0: 146 135 145 82 168 103 160 116 67 155 112 89 159 84 133 138 161 152 152 51 174 129 110 128
1: 138 119 121 152 110 111 133 144 139 146 144 131 82 151 128 107 121 152 132 98 112 117 120 157
2: 100 130 161 93 194 137 187 104 131 105 113 143 162 99 122 124 137 76 124 150 173 124 107 120
3: 109 103 154 129 121 149 108 131 169 102 88 171 133 134 128 121 122 184 105 191 98 115 124 114
4: 148 151 116 166 135 113 122 138 88 112 115 114 111 60 147 128 190 134 123 91 118 137 136 135
5: 169 111 111 184 92 94 111 128 149 165 153 101 90 152 120 110 106 134 146 126 88 115 135 178
6: 111 118 115 151 122 139 95 153 168 143 135 143 112 176 126 108 103 118 105 125 109 120 141 139
7: 115 143 140 95 160 109 144 103 102 162 95 84 188 113 130 162 116 121 124 80 177 165 120 108
8: 144 109 117 176 103 117 116 157 153 155 122 100 79 154 134 106 122 161 140 98 87 115 127 166
9: 171 121 116 172 96 133 112 134 109 139 159 131 98 128 135 127 111 116 123 77 89 121 139 163
10: 131 125 120 117 144 124 131 141 122 117 139 106 121 94 125 154 109 123 164 150 123 131 122 135
11: 168 122 143 90 93 94 159 117 96 136 125 115 72 75 120 151 122 170 191 129 149 139 118 136
12: 125 158 128 128 95 162 127 126 100 113 122 106 160 85 126 148 163 109 123 99 160 133 132 117
13: 101 117 116 164 100 168 101 148 204 132 85 152 145 147 110 109 97 151 118 160 106 125 150 103
14: 106 110 113 170 103 150 101 122 175 155 99 142 104 212 108 132 84 148 119 161 98 113 145 132
15: 125 128 119 120 97 99 121 147 133 140 147 129 174 93 145 118 156 101 112 179 116 117 120 146
16: 86 128 105 154 114 174 132 108 195 143 134 159 138 162 108 125 76 88 122 148 124 117 146 126
17: 108 125 142 91 173 149 186 103 63 118 164 129 158 100 124 142 139 84 146 114 155 134 115 116
18: 122 116 102 169 90 95 100 123 129 140 133 116 133 162 134 161 150 86 97 163 92 151 170 126
19: 140 128 140 99 193 112 185 121 86 119 125 113 154 79 124 139 114 138 148 95 119 133 112 150
20: 100 178 116 101 144 139 135 113 96 140 139 159 95 175 113 138 116 73 133 115 194 113 134 105
21: 141 113 110 102 80 101 125 173 137 131 133 160 145 178 127 137 134 105 97 61 97 144 156 143
22: 127 137 141 107 145 137 124 121 148 98 150 173 109 130 124 111 139 120 117 124 158 117 116 120
23: 101 113 126 157 102 126 105 107 156 140 137 154 94 212 106 121 99 155 125 150 103 120 170 109
24: 116 120 151 90 130 138 158 100 82 117 179 118 174 138 131 138 109 140 134 66 145 151 112 119
25: 139 112 131 146 114 152 107 140 154 137 107 98 103 127 133 115 144 146 138 107 111 119 128 149
26: 135 117 105 175 55 117 108 132 142 121 127 80 132 162 144 130 164 145 119 111 96 134 171 131
27: 145 148 125 122 125 115 117 117 88 126 181 157 112 119 114 119 112 101 134 153 148 137 124 123
28: 117 116 121 84 109 156 150 101 148 107 174 116 135 116 149 135 159 131 141 132 124 127 107 135
29: 159 110 108 161 80 85 121 153 134 183 141 117 83 144 126 104 126 185 119 155 82 122 144 127
30: 112 115 112 203 97 135 113 132 147 157 127 87 108 194 121 124 104 149 110 121 97 119 171 119
31: 112 116 143 155 129 150 97 126 107 99 88 179 149 154 110 141 91 137 101 135 175 131 155 102
32: 128 123 114 136 145 129 144 143 127 163 91 111 175 143 135 135 140 108 104 89 100 140 135 111
33: 133 144 127 129 118 93 149 135 202 137 70 109 108 88 151 135 115 149 132 74 97 172 135 118
34: 112 128 141 115 119 154 144 119 114 120 154 97 185 163 126 131 106 129 129 114 120 118 130 117
35: 120 130 145 112 106 133 121 113 132 117 79 170 202 98 140 156 136 141 104 99 111 166 111 107
36: 130 132 135 133 144 124 139 136 175 124 104 86 92 122 124 118 125 155 153 120 97 122 126 152
37: 159 132 139 103 215 111 190 126 90 112 119 120 144 75 124 129 79 143 154 98 109 121 113 160
38: 159 118 111 124 120 89 137 165 77 159 140 136 69 106 163 148 148 111 135 113 111 141 97 143

130 153 145 87 165 101 181 124 71 140 126 78 135 81 150 137 191 130 140 73 133 126 113 122 -> 0
101 124 126 117 136 137 143 115 143 120 159 177 125 156 113 111 118 117 119 145 163 116 118 125 -> 22
106 134 144 117 177 124 165 112 113 127 137 141 175 100 120 123 144 78 125 140 158 125 109 118 -> 2
120 127 129 105 112 179 128 107 152 109 120 110 137 149 138 164 76 150 117 130 134 161 105 110 -> 34
132 100 126 157 111 154 89 142 183 127 117 118 78 128 137 122 130 151 147 135 96 122 126 140 -> 25
106 129 142 82 172 160 175 103 55 122 167 133 181 113 124 149 143 81 139 90 144 131 113 111 -> 17
115 128 137 135 131 155 100 124 110 100 105 181 150 133 116 140 110 126 106 137 171 131 138 104 -> 31
121 121 119 159 97 144 111 157 179 125 80 137 136 128 124 119 113 149 133 149 110 126 143 108 -> 13
109 117 120 140 114 149 89 151 179 151 134 131 108 192 108 107 99 131 107 123 100 116 159 138 -> 6
120 113 118 89 94 151 152 102 171 108 177 130 137 104 153 120 182 131 146 112 122 121 98 148 -> 28
170 118 111 149 142 109 122 147 75 146 91 151 160 123 144 157 114 92 123 89 113 148 127 118 -> 32
118 151 129 99 126 123 125 104 64 116 218 178 135 120 119 123 117 89 134 151 152 145 122 106 -> 27
112 143 132 99 97 175 140 112 118 118 126 114 176 101 122 156 125 103 128 121 171 136 133 105 -> 12
100 126 172 89 199 142 124 100 93 100 103 138 152 141 129 127 125 137 121 156 172 130 114 105 -> 2
143 130 113 93 149 95 145 143 81 111 151 95 133 72 133 172 117 116 183 158 133 138 111 145 -> 10
135 112 114 150 108 127 98 130 143 135 117 178 104 157 123 114 140 161 105 202 87 120 127 119 -> 3
114 131 132 126 130 129 119 135 75 146 90 101 136 107 146 145 142 155 145 110 160 126 122 120 -> 12
145 112 114 153 110 126 98 129 134 125 124 212 91 130 132 112 154 161 103 196 79 120 124 112 -> 3
157 141 143 88 149 94 154 129 79 153 125 70 113 73 140 159 119 135 148 81 174 144 111 138 -> 0
143 145 138 125 101 141 120 125 160 105 103 153 185 95 129 120 154 146 127 72 120 128 117 122 -> 35
143 137 145 91 166 107 158 122 104 140 107 87 136 86 132 132 151 154 158 74 151 127 108 140 -> 0
127 112 148 116 113 131 132 134 156 105 102 164 133 111 130 121 110 164 125 184 114 113 127 120 -> 3
136 166 131 102 125 117 117 114 63 125 149 152 179 102 121 110 114 80 147 133 200 123 100 161 -> 27
113 112 124 177 96 129 113 136 154 158 126 111 113 203 118 122 98 146 114 117 111 116 156 118 -> 30
